In the rows, 128 means zero.
One turn sends every row of this set to another row. A few are shown first. Where does it send the rows asked after them?
Z_690: [117 116  96 126 140 102 127 106 123 148 135 128  98 128 160 165 156 100
  94 130 134 106 146 128 140 170 147 112 120 129 115 117 137 156 142 100
 124 139 172 157 100 186 139]
Z_442: [148 116 113 117 133 100  87 134 141 117 153 141  91  92 106 133 172 103
 132 176 110 149 195 127 136 136 152 127 137 120 144 126 133 164 147 107
 117 104 113 112 138 116 105]
Z_708: [134 104  85 126 149  87 129 102 126 141 129 129  94 136 156 157 150  96
  93 140 118 112 148 120 138 169 137 114 114 123 119 110 137 147 147 116
 117 138 163 153 104 180 146]
Z_370: [130 121 116 136 111 106 101 141 121 104 170 121  93 104 119 115 160 118
 129 165 121 147 170 155 135 151 152 112 158 113 120 137 120 167 160  93
 126  95 124 103 139 122 107]
Z_579: [124 104 119 131 120 106  93 136 135 108 166 118  88 103 106 126 170 117
 136 159 116 156 171 144 131 162 147 111 154 123 139 122 127 173 151  96
 126  97 114 111 148 118 111]
Z_107: [128 114 112 127 112 101  91 138 127 103 169 132  86  94 113 132 171 112
 135 169 109 151 178 138 142 146 148 122 145 120 136 124 130 168 152  96
 122 101 116 112 142 108 103]
Z_212: [103 127 126 121 137 115 122 108 106 133 164 141  86 111 138 170 134  99
 113 144 135 109 132 110 141 152 149 110 123 129 120 125 156 133 152  98
 131 136 161 137  93 129 130]
Z_893: [142 103  75 132 153  91 138 105 125 136 120 131 103 113 154 157 163  94
  88 131 110 125 167 114 138 164 133 117 133 107 127 112 127 160 135 118
 120 134 158 152 116 194 137]
Z_381: [141 102 122 127 141  97  87 134 160 124 150 115  90 106 105 131 176 113
 129 170 118 146 174 139 123 157 147 116 147 124 148 119 133 172 146 104
 125 101 105 114 155 126 112]
Z_339: [156 108  83 143 144 110 120 120 127 120 153 120 130  78 125 119 142 105
  80 140 140 131 162 146 148 152 138 121 142 105 161 121 125 113  97  96
 138 149 144  96 136 129 102]
Z_118: [141 106  80 134 151  92 127 117 132 142 126 140  99 119 137 157 153  88
  96 124 114 110 182 111 140 168 131 114 128 116 122 111 131 153 133 126
 120 148 156 143 109 192 140]
Z_666: [119 111 119 128 123 112 101 142 125 108 174 119  89  89 111 137 175 112
 132 161 122 149 173 151 134 160 154 133 148 121 141 133 121 183 151  93
 117  97 123 115 139 114 106]
Z_856: [102 121 131 135 144 102 115  98 112 131 154 128  85 127 148 162 139 116
 116 154 128 119 112 110 137 157 143  97 118 128 124 120 159 131 156  91
 139 132 156 144 118 133 133]
Z_98: [118 121 113 135 115 105 102 153 122 106 174 119  94 104 113 118 157 118
 132 161 123 144 169 160 135 156 147 116 155 115 123 141 119 170 154  95
 122 103 127 103 138 122 103]
Z_815: [131 109  88 126 147  90 130 106 124 146 130 131  96 128 154 164 150  89
  97 132 121 103 157 121 135 170 134 116 117 126 115 112 133 147 146 117
 114 139 162 153  97 176 148]
Z_164: [148 107  84 144 152 108 123 120 124 119 152 115 130  73 131 121 149 109
  76 141 136 138 157 149 147 152 142 126 140 105 163 123 126 124 103  92
 136 144 145  98 144 133 100]
Z_743: [124 117  92 136 133  92 116 102 126 146 126 131  95 136 161 161 153 107
  98 138 130 114 145 121 142 165 144 103 114 128 113 110 138 143 144 108
 131 138 166 155 109 186 142]
Z_925: [118 125  90 131 136  98 120 108 117 146 132 139  92 125 161 165 154 100
 100 142 127 107 154 119 148 157 145 118 108 126 112 117 136 144 145 105
 123 144 170 156 100 179 134]
Z_984: [140 107 108 132 157 109 111 111 123 117 152 122 118  67 119 132 152 102
  95 158 136 135 155 128 146 150 144 122 134 108 172 121 138 122  95  96
 131 142 138 100 141 105 101]
Z_350: [123 120 113 137 116 103 104 147 118 101 168 122  92  99 123 121 164 120
 128 169 117 146 166 159 143 151 149 119 153 111 124 138 121 171 157  92
 121  98 127 104 141 120 104]
Z_884: [133 104  80 143 162  79 125 125 128 144 120 128  99 122 149 157 160  97
  96 138 110 114 163 118 141 170 125 118 120 114 133 113 130 155 132 122
 123 150 159 150 129 193 139]
Z_765: [101 114 130 121 144 121 131  91 109 131 161 121  87 115 145 167 147 103
 100 136 138 119 119 119 131 162 158 102 133 125 128 128 149 143 156  86
 132 119 159 144  99 140 133]
Z_33: [138 108 118 115 147 110 105 135 142 117 157 116  94  81 111 142 184 103
 120 168 124 143 183 143 128 156 157 136 144 118 152 134 126 187 142  96
 112  97 118 117 142 123 105]
Z_5: [130 110  82 128 150  87 128 110 121 143 131 133  93 132 155 160 148  94
  96 143 117 106 151 117 140 167 131 118 110 127 119 107 138 146 146 116
 113 144 167 154 104 178 143]
Z_14: [140 104 110 136 152 108 110 105 131 122 154 113 118  73 112 126 150 104
  94 155 139 137 152 127 141 150 143 112 138 106 169 115 138 117  98  96
 139 136 133 101 147 108 103]
Z_364: [146 108  86 150 151 101 117 127 129 122 151 116 127  78 128 119 144 111
  79 144 138 132 157 149 144 157 136 119 136 106 165 119 129 118  99  93
 140 147 145  97 149 137 103]
Z_564: [137 101 111 134 158 114 113 109 130 123 153 111 121  69 114 131 150 100
  89 147 144 132 153 133 138 157 148 119 139 107 173 120 134 123  96  92
 135 138 135 100 143 110 102]

Z_339 turns into Z_164
Z_118 turns into Z_893
Z_14 turns into Z_984
Now these:
Z_33 turns into Z_381
Z_666 turns into Z_579
Z_370 turns into Z_350
Z_743 turns into Z_925
Z_212 turns into Z_765

